One turn moves every row onto another: examples first, then more rows asked
J612: [-65   0 -34 -11  19   1   9   0   1 -30   2  19 -45  24   7  16]
J811: [-23 -29 -33  27   4 -64  23  33 -26  -2  -2  14  -3 -17  -6 -15]
J859: [-25 -13  20  22  18 -36  27  25 -47 -50  -7  -3 -12 -37 -31  22]
J431: [  8  16  20  -8 -15 -20  47  20 -47 -52  -1  14  12 -13 -26  32]
J53: [-30   8   7 -20 -21 -11  33   6  -5  33  -8  48 -22  30 -35   8]
J755: [-19  19  16 -35 -12  -5   8   9  -7  28  -1  39 -35  17 -28  27]
J216: [ -5  -5  32 -14  -9  15  28  22  -9   9  41  25 -30 -53 -25  15]
J627: [-21  21 -17   0 -54 -36  15  -2 -40   7  22   3 -31   1   4 -18]
J605: [-16 -37  21  21   6 -23  43  40 -39 -52  44  35 -12 -41 -24 -10]
J788: [ -3  29 -13 -21  16  17  38  20 -37   1  29  21  -2  30  24 -12]
J778: [-24  16 -41  15  -7   4  20 -14 -31 -43  67  10 -45  -5 -13  -8]
J897: [-22  13 -10  14  41 -33  49 -26   1 -32 -10  51 -41   2 -34 -17]
J35: [-28  38   0 -15   4  18  14  58 -37   8  20  30 -39 -23  14  26]
J452: [  4   8 -34 -18 -15 -18  43  -9 -12 -42  34  27  29  -6   8  -7]
J293: [-28   5  -4  12   4 -31  72 -10  -7 -13 -36  16 -22  16  -8 -25]
J39: [  6   3  -4  40   3 -20   7  -4 -53  12  31  22 -42 -10 -33 -33]
J679: [-47   6 -11  18  27 -13  44  22 -42 -26  47  65 -10   3 -34 -35]
J936: [-12 -12 -19  -6  21 -39  21  -2   5  30  32  -4 -11 -38 -25  15]
J889: [-27  23  -5 -10   6 -10  37  35 -58 -61  20  27   3 -16  32  -3]
J494: [  1 -44  21   6  19  27  16   5  -1  -2  13   9 -47   9 -31  12]
J271: [-12 -27  20  -5   3  10  -6  38 -17 -38  30  20 -51 -31  25   0]
J974: [-43  21  22  -3   9 -22  33  31 -59 -69  16  41 -20 -10 -35  19]
J341: [-59   4  -5 -21  23  24   4   6 -10 -22   9   6 -53  21   8  13]
J219: [ -5  19  -3  -1   1 -47  39  32 -39  -4  13  33   8 -52 -20  23]
J856: [-42 -41   8  -2   7 -27  11  33 -15 -26  57  39 -49  19 -13 -30]
J317: [  4 -42   5  20  28  22  25 -19   3  -9   3  20 -27  11 -26  -9]
J435: [-18  -2 -27   4  -7 -30  67  -1  12 -49   1  39 -40  30 -24   2]

J889 turns into J219
J431 turns into J859
Now these:
J856 turns into J788
J35 turns into J216
J612 turns into J53
J341 turns into J755
J435 turns into J293
J452 turns into J811
J39 turns into J778

